Each row is where one point has got to under a steady rotation. How many ticks took it there?
The counts run from 0 to 143.
[-26 -10 -14  -7  -8 -36   0  20  -5 -34  22  10  34 -13   5  -1  -4 -19
  16  12  -1 -38  25  13  36 -13 -13  -2 -13  12 -30  -1 -25   1   3  12
  29 -12   4  -9 -19  26  -2   6  -4  -9 -25  -5  -9  16 -28  19  -6 -16
  16 -13  17] : 53
[-19   9 -11  -2 -16 -14   8  36  -3 -35  25  14  29  -4  13  12  -2 -14
  16   2  19 -29  22  11  43   6   7  27 -26  25 -18  -3 -22   7  -5   4
  26  -4  22   7 -15  11   3  17  -5  14  -8 -32 -27  24 -17   4 -13 -14
  -4   7  19] : 50
[-27   2  -3  -7 -28   4 -21  23 -20  -3  11  -1  -1 -30  -2  -5  -2 -32
   2 -18   8 -14  26  17  46 -24   2  19  -3   4  -3 -10 -51  21  22  13
  11  25   7 -17   6   8  -9  -4  -2  -1 -10  20 -33   0   5 -27  -2  16
  22 -13  11] : 142
[-16  20 -12   9 -13 -11 -18   7  -2 -27  17   8  -3 -29  12   6   1 -20
  19  -2  11   4  26   0  27  12  20  20 -16  35   2 -14 -27  30   5  20
  43   2  15 -15 -24 -26   3 -18  11  14  13   1  14   3   5  -1   2 -22
 -37   2  14] : 98
[-10  11  -9   7 -24  -1 -17  13  -8 -17  -4   0  10 -12  21 -19  -5 -27
  18 -24   4 -16  15  -1  27 -49  -3   3 -21 -18 -20  15 -40  31   7   7
  36   3  29  -8  -7 -13 -10  16   9  -8  18  26  18   6 -11 -15 -11  -3
  -9  -5  -2] : 136
[ -8  -1 -31  -9 -22   2 -29  12 -29 -12  -4 -10   6 -21   3  -5  -4 -38
  10 -17  -1 -20  21  -1  42 -30   2   6 -12 -16   1   8 -46  29  21  20
  28  25  15 -19  -6  -6 -21   5   5   8  10  26   7   8 -10  -9  -8   6
  -6  -2  -5] : 13
[  5   7 -14 -25   1  -6  13  12 -30 -35  12  25  32 -18  28 -11  -5 -13
 -11 -14 -22 -32  19   5  23 -27 -25  19 -11   5   5 -19 -37  31   5  25
  24 -11  29  -7 -23 -19 -14 -20  -5   0  12  -9   3  -7  -5  -6  -1 -11
  -1 -12   4] : 66
[-20   9 -11   0 -17 -14   4  24  -8 -16  20  21   8 -10  28  14   7 -27
 -11  -5   3 -25  21  10  27 -16 -15  37  -8  27  10 -17 -48  25  13  20
  23 -21  25   0 -15  -4  -3 -12  -7  15 -20 -11 -24   7  10 -13   3   1
  12 -26  13] : 70
[-12  -1  20   1 -27   1 -26  12 -26 -37   4 -11  17 -23 -18  14   3 -25
  32  -8  10 -21  25  -2  41  -7   4  28  -2  11 -16   5  -9  34  13  27
  30  -4  11  -2 -27   0  -5  14   4  -4 -11 -15 -10 -14   0  -9 -10  -4
  18  -8  13] : 123
[-16  11 -18   1  -4 -21 -17  12   0 -29  22   8  -7 -26  14  14  -2 -30
  15   2  10  14  19  14  29   2  15  20 -12  41   1 -23 -32  32   9  22
  42   0  10 -17 -14  -9  10 -21   5  25   2   9  11  -6  19  15   5 -24
 -24   0  18] : 99
[-16   1   1 -28 -10  12 -31  -3 -35 -24   8  -7  10 -24 -10  -8  -2 -22
  25   5   9 -16  27  -4  28 -36   4  14 -34 -10  -4 -13 -27  21  22   1
  35  22  28 -10 -12 -10 -12   5   6 -17  10  -2  10  -5 -12  -8 -16 -19
 -29   6  17] : 115
[-14  22  -3  21 -10 -23 -22   7  -7 -21   9  -2  12 -18  11  -7 -15 -26
  11  -8   0  -4  36   8  34 -48   6   1  -6   1 -33   5 -35  20  22   2
  30 -11  18 -35 -21 -12   3 -11   9 -23  -4  32  13   0   2  -6  12   2
   7 -16   6] : 5
[-18   9 -14   9 -11  -2  14  33 -19 -34   4  32  -2 -36  21 -32 -32   2
  -1 -28  -5 -31  26   8  42  12  -9  15 -17  -2 -17  -9 -20  37   6   5
  23  12   4 -16 -18  -7   2   3 -12 -14   8   1   3  -9  -9  -3  -3   4
  -6   3  10] : 37
[-31   4   0   2 -35  -6   5  25   0 -22  10  22  17 -11  19  17  12 -18
  -3   0  14 -35  21  -1  25  -3 -19  29  -9  27   4  -1 -41  29  10  33
  31 -22  24   7 -17  -7  -6   6  -6   5 -17 -14 -17  16  -5 -17  -7  -3
  15 -25  15] : 71
[-14  18  17  11 -17  -5  -9   9 -17 -31  -2   1  26  -8   9  -5  -3 -16
  32  -6   2 -18  23  11  32 -30   5  -2  -9   1 -34  35 -19  30  15  14
  38 -15  29 -12 -28  -5  -9  11  17 -25  -7   8   6  -1 -12 -17  -5  -5
  23 -10  10] : 3
[-23  30 -17   3   1 -14 -23   9  15 -19  15   0  28 -28  15   5 -15 -12
  24  -6   1  -8  36  19  25 -13  15  18   8  14 -28   2 -39  10  -8   6
  29  27   1 -38 -15 -17  15 -12  10  -2   7  15  17  14 -13   3  14  -8
  -7   5   8] : 26
[ -4  28 -17  11  -8 -21  -1   6 -10 -16  24  16  20 -18  18   2   7 -51
  -8  -1   4 -14  28  -1  33 -12  11  -7  -9  34   3  -9 -42  -3   6  12
  26  -6  13 -31 -20  -7  11 -26  -2  -1  -7  15  -8  22   0  -2  17 -21
 -12   3   7] : 78
[ -4  19  -1   4   5 -15  15  27 -29 -37  25  19  36 -10  18 -23 -15 -28
  -9  -7   3 -33  30 -14  44   6  -2  15 -22  13 -19 -11 -20  12   5 -11
   7  -5  12 -27 -39  -1   9  -4 -10 -30  -5  -3 -15   1  -4 -10   0 -18
   1  -1  20] : 58
[-18   7 -11   5 -38 -16 -26  12  -3 -16  14   9  11 -18  -4  25  15 -12
  -4   6   6 -32  40   0  17 -28 -10   2   5  23   7   4 -36  15  20  45
  35  -9  14 -21  -8 -21   2 -10   0   6 -16   3  -3  13 -12   6   1 -17
  23 -22  19] : 73
[-19   8  13  -1 -13   8 -10  23 -12 -19  25  22   1 -11   8 -13 -15 -27
   8  -8  22 -14  28  -7  19  -3   0  16 -29  15 -16  -2 -17  24  12  -7
  37   9  19 -16   2   0  24  24 -18 -32  -6  14  -6 -10   8  -3  -5 -39
 -20   7  34] : 110
[  1  13  -7   3   4 -28  12  20 -19 -39  24  15  34 -19  11 -17 -16 -25
  -9  -7 -13 -30  33  -4  44 -13  -4   5 -13   9 -24 -26 -18   0   5  -7
  12  -5   4 -38 -33   7   6 -20  -6 -25 -12  -1  -3  -2  -4  11  11 -12
   5  -5  16] : 57
[-13   6 -20 -32  -7   1  11  17 -14 -20   6  26  31 -31  18 -10 -18   7
  14  -5   0 -34  35  15  22 -18  -9  16  -5  24 -11 -16 -31  19   6  11
  53  16  22   6  -7 -11   8  -3 -18   4 -11  -9  18   4 -30   4   4 -15
  -7  11  -1] : 45
[-20  -5 -27   4  -1 -16  14  25 -11 -33   1  23   0 -35  23 -33 -36  -2
   0 -23 -15 -24  25  21  41  -3 -14   6  -9  -5 -22 -11 -28  32   5   7
  19   8  -2 -23 -14   7  -9  -9 -10 -11  -1  12  11 -11  -6   8   8  -1
  -3  -6  10] : 36
[-27  15  -9  -9 -15  -2 -36  11 -11  -8   4  -1  19 -30   5  24  -6 -19
  19   4   6 -35  37  32  23 -12   9  11  15  12 -15  16 -42  18  13  17
  27  31  16 -29  -9  11   4  -3   9   2 -30   5 -13   8  -6 -10   4   8
  11  -1   4] : 22
[ -8  -3   4  -5  -2 -28 -27  -1 -21 -25   1 -14  19 -25  -5   8  -2 -33
  25   4  -2 -19  31  12  36 -26   6  18  13  11 -23   0 -16  26  28  18
  40 -16  15 -13 -32   8 -13 -10   1  -8 -28   4   6 -12   8   1   9   6
  16  -5   1] : 125
[ -9  -2  -9 -11  -4  -6 -14  12 -31 -23   5   5  28   7  19  -6  -8 -39
  13  -2   2  -3  12  17  35 -44  -4 -12 -14   0 -20  16 -44  31  13   6
  33   4  34 -13  -6  11 -15   3   5  -6  -5  32   0   6   6 -18  -6  -6
  18 -13  -1] : 134
[-30  17   7  19  -9   8 -18  13  -1 -18  18  25 -12 -27  28  -2   4 -25
   2 -11   3 -30  21  -2  13  13 -11  32 -27   0  -3  -5 -35  36   4  10
  13  17  20 -24 -24 -15   3   6   1 -21   7   1 -11  -5  11 -12  -4 -17
 -27  -7  36] : 89
[  4  -1 -20 -22   4 -11 -12  10 -35 -32  10  13  31 -13  20  -3  -5 -13
 -10  -6 -21 -36  24   0  15 -34 -26  15  -1  -7   5 -19 -37  29   9  22
  21   2  27 -26 -16 -18 -14 -22  -1   4   4  -2  13  -5  -7  10  -7 -14
   3 -11   5] : 65
[ -7  15 -18   6 -28   2 -25  25   4   1   7   5   1 -44  15  -7 -13 -36
  -1 -41   2 -30  28   3  26 -20  -2  36   3   0  -9  -3 -35  30  -3  21
  29  21   5 -16  -5 -15   2   6  -3  15  13  10  -8   1   3  -3  -2   8
 -16  13   4] : 17
[-29 -10 -26   1   4 -19   5  22 -23 -47   0  13  17  -8  21  -9 -22 -13
  24   4   2 -11   8  27  48  14  -2  -5 -17  -7 -24   7 -41  31   5   8
  17  17   6 -15 -19  24 -15  10   9   4  -4  20  -2  14 -14  -7 -11  -4
  11 -18   3] : 32
[-13  14 -16 -15  -8 -10  16  29  -3 -32  30  14  31 -11  17   2 -10 -21
  13   0   9 -26  23  26  43  -8   6  31 -16  31 -14 -18 -27   1  -4  -3
  29  -1  20   5  -7  16  10  -1  -5  19 -10 -27 -25  15  -8   5   2 -11
  -2   7  12] : 49
[ -8   0 -33 -20 -14  -7 -19   6 -26  -1  -7  -4   7 -31  16 -20 -12 -46
   6 -25 -11 -20  21  11  36 -36  -6   5  -5 -13  -5  -7 -49  33  19  16
  30  17  14 -12  -8   7 -25  -1   0  13  -3  29   0   3  -6 -12   0   6
  -6  -2  -9] : 14
[-17  16  -2 -22   0  -3   3 -15 -22 -28   1  18   9 -42  14   1   4  -6
  28   4  -4  -3  24  21  30   8   5   7 -11  37   9 -17 -37  29  17  21
  41   4  19  -8 -31  -9 -12 -28   2  -2  -8   0  12 -12  -5 -17   7 -23
 -14  -7  12] : 96
[-12  22 -17   9  -5 -17  13   9  -6 -12  24  27  22 -11  30  -2   9 -52
  -2  -5  13 -10  19  -9  35  12   5   0 -13  37  -5  -2 -44   5  -1   9
  26  -5  15 -18 -21   5  15  -9  -9  -2  -5  21 -15  18   0 -13  10 -31
  -8   7   9] : 79
[-14  13 -14  15 -25   4  -8  37 -23 -32   7  25 -14 -26   8 -18 -33   2
 -16 -19   4 -31  35   5  39   9   1  23 -14   3  -8 -12 -12  40  11   8
  15  22   9 -31  -7 -18  11   7  -9  -9   2  -4  -2  -4   2   5  -3   6
 -11  11  16] : 38
[  2  18  13  10 -11  11  -7  30 -23 -35  18  13  33  16  13  -4 -17 -35
  15 -17  27   3  17  -3  33 -16   4   9  -1  25 -26  18 -25  33  -3   3
  35  -1  32 -13 -12  -1  16  10  -5 -11   8  20  -5  -7  12 -22  -4 -23
  20   8   4] : 131
[-14   7  15   5 -11  -2  -7   8 -18 -40   2   0  30  -7  15   4  -6 -27
  31  -2  -5 -16  21  28  31 -33   1   5   6   8 -28  22 -30  28  10  15
  34 -15  28  -8 -15  13  -7   3   7 -13 -15  11 -11  -5   1 -11  -1  -7
  37 -15   6] : 2
[-12   3 -15 -10 -20   1  -5  27 -33 -21  11  12  17  -1   3 -11  -9 -36
  -1 -13  13   6  14  -1  51 -25  -1   0  -8   7 -11 -12 -52  33  16   9
  16  22  12 -20  12   7   1  -5 -10  -4   6  40 -10  -3  12 -27  -4  -6
  27 -13   5] : 10
[-13   9 -13   5 -21  -7 -24  13  -3 -14  14  -2   4 -23  18 -21 -11 -32
   6 -26  -3 -18  27   5  28 -61  -9  10 -15 -20 -20   3 -44  27   9   4
  27   0  25 -24   1 -18  -9   3   6  -5  22  31  12   2  -7  -5  -3  -3
  -6  -6   6] : 137
